In the data rows, 128 means zero.
Some points:
[159  28 148 141 144 121 167  93 129 130 128 159 146 157 198 119  60 130
 137  95 123  53  78 111 124  92 149 145 135 111 105  91 126 124  82 109
 103 255  62  69 100 138 153 143 140 129  90 129 226 110 123 147  36 159
 121 174 122 120 153 198 122 137 179  95]
[105  77 126 161  94 101 130 231 142  97  59 119  79 120 119 116 178 120
 111 141  92 169 121 142 134  90 160  95 165 106 209 141 117 148 155 124
  29 137 126 125 136  95  88  99 171 196 148  37 179 100 146  67 139 104
 124  83  89  86 103 125  46 162 141 149]
[ 77 160 179 172 108 103 110 152 197 142 149  93 179 114 116  99 161 223
 195 130  16 129 144 108 141  93 129 154 160  26  97 150  71 129 129 172
 145  94 133 173 130 113 184 172 112 179 122 138 166 119 160 111 134 126
 124 119  60 120  94 176 214 168 136 102]
[ 43 135 105  87 102 200 183 114 142 143 143 101  97 164 127  92 188 140
 125  48  61  93 106 170 145 104 135  86  75 141 168 116  99  95 128  89
 100  92 170 104 175 117  75 121  58 110 104 242  94 154 123 162  88 121
 156 207  87 134 132  67  57 131 195  91]
[212 127 137  92 107 140 151 149 112 171 152 101  81 106  68 130 182 125
 145  73 174  36 192  88  77 133 175  83  95  86 150 159  89  87 151 153
 168 156  68 199 190 145 184 119 173 111 136 142  93 110 154 209  79  92
  66  77 194 154 101  53  97 146 148 128]
[166 246  39 180 105 161 208  77 122 200 132 144 121 106 170 163 156 107
  80  90 184 129 106  93 145 152 102 149 169 117 118 146  71 112  93 175
  93 121 128 144 110 178  81 140 174 155 122  95 148  97  93 185 254 136
 115 157  83 148 217 220  94  79 110  93]
[ 50 124 139 100  70 111  84 172 121 141 159 190 144 145 161  24 183 168
 171  94 113 129  75 135 196 138 179 148 147 146  63 179 204 168  74 157
 119 146 120 139 198 161 119 145 180 101 166 117 129 105 100 134 126 208
 176  48 140 145 114 132 129  97 101 178]
[ 77 125  44 128  94 101 134 111 101 167 114 155 143  60  90 104 163  58
 163 106  65 144 171 172  70 205 135 117  86 109 143 116 140  85  70 109
 164 134 138 112 169 154  79  71  98 153  61 101  93 191 212 117  31 125
  61 147 175 117 151 154 180 111  80 112]
[179 115 155  71 121 134 161  94 158  74 152 155 126 112 117 129  36 115
 158  91  96 100 115  52 102  96 119 233 182 111  73 168 147  95 145 165
  65 102 199 114 118 170  77 131 183  82  96  84 109 125 140  67  83 100
 196 140 124  59 106  85 119  76 126  96]
[205  58 173 157 139 158 180 140 105 114  43 110 150 155 173 139  96 159
 167 208  88 119 182 198 165 107  94 151 199  88 130 171 142 150 155 156
 189 119 107 112 113 128  22 164 144  94 162 158  92 112  84 147 109 185
 125 121 125 125  95 156 110 111  36 125]
[199 115 203 181 119  96  75 145 157 180 116 138 184 154 114 173  48 128
 125 147  96 201  79 103 174 130 196 119  97 162 126 196 137  70 139 109
 140  69 138  69 154 239  95 140 111 145 181 140 168  59 118 133 138 127
  74 114 102 119 148 103 144 139 154 175]
[137 154 172 220 210  84 134 101 144 116 105 166 178 104  45  60 129  95
 155 124 255  68 126 117 124 124 149 119 162 141 125 145  72 127 141  96
 130 119 145 118 134 144  94 152 118 140 162 149 145 162 120  77 128 185
 214 171 141 109 145 165 116 161 109  77]
[ 48 194 137 140 173 131  99 147 127  82 165 167  85 127 137 116  57 133
 124 155 120 174 112 181  86 154 165 170 115 111 109 134 136  72 163  94
 174 133 110 185 143  35 110 139 118  98 186  78 169  49 124 127 127 100
  72 191 118 185  76 121  74 123  95 116]
[191  88 120 170   9  79  51  84 102  40 172 104  92 110 147 138 141  47
  82 105 179  95 142 131 183 157  91  77 146  95 104 114 103 218 145 103
 153 129 168 128 210  96 168  99  95  64  97 128  98 140 113 119 130  89
  96 153  92 179 119 110 173 131 143 139]
[ 96  78 121 120 172  98 138 129 177 178 137 129 133 159 205 175 125 126
  56  91 240  71 107 112 169 116  71 167  66  80 118 150 136 145 138 100
  98  39 115 156  45 124 120 121 175 158 161 124 141 131 146 145  35 120
 149 158 118  95 151 149 177  84  56 166]
[128 183  74 176 114 145 132 151  69  93 124  89 115 119  93 155 141 151
  99  98  99 199 144 145 123  57 105 148 149 188 130  74 122 140 103 175
 187 130  86  74 133  62 150 138 147 167 137 160 176 147 157 143  61 107
 231 169 202 144 184   9 180  90 145 158]
[159  50  75 120 135 144 116  52 154 153 160 119 196 191 101 137 174 129
  89 141 120 135 142  70 135 132 151  89 159 182  97 120 158 107 102 142
 136 105  70 125  88 117 150 115 100 142 197  29 121 156  68 179 100 133
 175 165  90  52  94 144 115  69 113   8]
[ 77 174  97  59 157 191  94 128 166  98  54  76 113 127 141 153  81 139
 180 172 204 156 179 129 150 163 202 147 106 138 126 177 103 115  59 138
 137 106  75  66 141  56 174 104 132 106  46 119 100 141 123 130 177 124
 131 124  94  99 160 122 116 197 148 189]
[ 98 105 159 184 118 101 170 106 146 102  79 149 143 136 158 121 152 146
 147 222  91 151  78  65 101 180 175 146 144  99 154  90 180  88 151 121
  82 116  93 130  84  98 173 128 167  89 179 185  62 194 152  78 189 152
  85 121 132 200 160  88 121  88 172 170]
[149 114 129  97 127 114 140 149 137  33 164 132  92 132 107 219 142  90
 192 119 111 138 182 130 136 174  84 114  61 219 185 148  94 214 215  51
  89 162 116 172 105 125 126 138  93  65 109 138 135 102 157 162 163 136
 184  69 165 172 151 194 227 108 143  76]
[169 176 132 121 145 109 130  66 105 147 113 178  76 196 163 116 126 170
 158 145  66 113 141 120 132  92 144  90  99 112  89  86 151 130 143  47
  96 102  98 130 146 196 128 194 150 225  88  88 136 142  68  63 204 153
 134 144 139 131  40  88 147 159  45 172]
[107  93  20  76 152  80 117 177 135 172 135 113 131 184 104 113 137 123
  61 198 162 164 129 160  70 139 103 159 123 111 121  92 133 134 113 206
 131 124 174 128  89 130 114 151  95  91 116 161 134  61 166  87 231 156
 114 150 204 145 112  97 131 243 184 143]
[139 130 134  95 133 224  53 129 101 138 129 128 133  93  85  56  92 121
   3 145  94  92 126 146  93 128  66 119 134 183  98 102  64 158 234  30
 138 163 164 136 107 107 129 119 163  89 116 140 125 181 137 196 208 105
  83  35 120  79 215 147 191 127 128 123]
[165 129 144  95  82 205  71 133 100  78 158  75 120 130 152 227 173 209
 116  98 202 138 114 154  78 185 150 141 121 137 176  56 152 117 156 133
 206 161 229 183 181 214 153 110 124 176 129 148 114 200 126  84  79 124
  99  91 168 134 118 210 102 139 149 120]
[ 77 157 152 101 219 112  96 103  95 182  86  88 122  47 120 133 111 116
 106 167  83 129 132  77 137  68 108  94 110 176 169 101 131 220  39 142
 136 170 178 151 115 118 173 108  98 124 131 153  31  35 126 114  87  86
 139 150 162 148 125 133  85 103 144 121]
[153 186 174 108 151  91 126 177  87 138 138 123 150  74 155  58 160 114
 178 146 127 125 137 151 190 187  40 149 101 156 141 123 209  80 160 179
 114 106 133  85  58 106 157  86  72 172  98 115 168 149  74 160 159  87
  97 131 144 140  89 114  76 167 170 153]
[ 93 151 153 109 156 123 203 141 115 146 180 132 123 133  83 183  64  76
 129 103 165 191  81 203  76  61  74  55 162 128 133 139 175 129  82 180
 122 147 108 135  91 102 189 118  51  96 110 156  99 186 156 115 153 121
 114  44  64 122  97 104 114 115 105 166]
These points spread out most along one direction. Take the direction at right angles to it along which they spread out most. Go by this last direction. How many in every 100 of the points above lie lower along it than each point below? Answers are rounded to whole numbers. More than half of the points above lie lower than the first one.
[149 114 129  97 127 114 140 149 137  33 164 132  92 132 107 219 142  90
 192 119 111 138 182 130 136 174  84 114  61 219 185 148  94 214 215  51
  89 162 116 172 105 125 126 138  93  65 109 138 135 102 157 162 163 136
 184  69 165 172 151 194 227 108 143  76] 81
[105  77 126 161  94 101 130 231 142  97  59 119  79 120 119 116 178 120
 111 141  92 169 121 142 134  90 160  95 165 106 209 141 117 148 155 124
  29 137 126 125 136  95  88  99 171 196 148  37 179 100 146  67 139 104
 124  83  89  86 103 125  46 162 141 149] 19
[159  50  75 120 135 144 116  52 154 153 160 119 196 191 101 137 174 129
  89 141 120 135 142  70 135 132 151  89 159 182  97 120 158 107 102 142
 136 105  70 125  88 117 150 115 100 142 197  29 121 156  68 179 100 133
 175 165  90  52  94 144 115  69 113   8] 96
[165 129 144  95  82 205  71 133 100  78 158  75 120 130 152 227 173 209
 116  98 202 138 114 154  78 185 150 141 121 137 176  56 152 117 156 133
 206 161 229 183 181 214 153 110 124 176 129 148 114 200 126  84  79 124
  99  91 168 134 118 210 102 139 149 120] 63
[139 130 134  95 133 224  53 129 101 138 129 128 133  93  85  56  92 121
   3 145  94  92 126 146  93 128  66 119 134 183  98 102  64 158 234  30
 138 163 164 136 107 107 129 119 163  89 116 140 125 181 137 196 208 105
  83  35 120  79 215 147 191 127 128 123] 85
[166 246  39 180 105 161 208  77 122 200 132 144 121 106 170 163 156 107
  80  90 184 129 106  93 145 152 102 149 169 117 118 146  71 112  93 175
  93 121 128 144 110 178  81 140 174 155 122  95 148  97  93 185 254 136
 115 157  83 148 217 220  94  79 110  93] 78
[ 77 125  44 128  94 101 134 111 101 167 114 155 143  60  90 104 163  58
 163 106  65 144 171 172  70 205 135 117  86 109 143 116 140  85  70 109
 164 134 138 112 169 154  79  71  98 153  61 101  93 191 212 117  31 125
  61 147 175 117 151 154 180 111  80 112] 52
[107  93  20  76 152  80 117 177 135 172 135 113 131 184 104 113 137 123
  61 198 162 164 129 160  70 139 103 159 123 111 121  92 133 134 113 206
 131 124 174 128  89 130 114 151  95  91 116 161 134  61 166  87 231 156
 114 150 204 145 112  97 131 243 184 143] 0
[ 93 151 153 109 156 123 203 141 115 146 180 132 123 133  83 183  64  76
 129 103 165 191  81 203  76  61  74  55 162 128 133 139 175 129  82 180
 122 147 108 135  91 102 189 118  51  96 110 156  99 186 156 115 153 121
 114  44  64 122  97 104 114 115 105 166] 22
[ 48 194 137 140 173 131  99 147 127  82 165 167  85 127 137 116  57 133
 124 155 120 174 112 181  86 154 165 170 115 111 109 134 136  72 163  94
 174 133 110 185 143  35 110 139 118  98 186  78 169  49 124 127 127 100
  72 191 118 185  76 121  74 123  95 116] 11
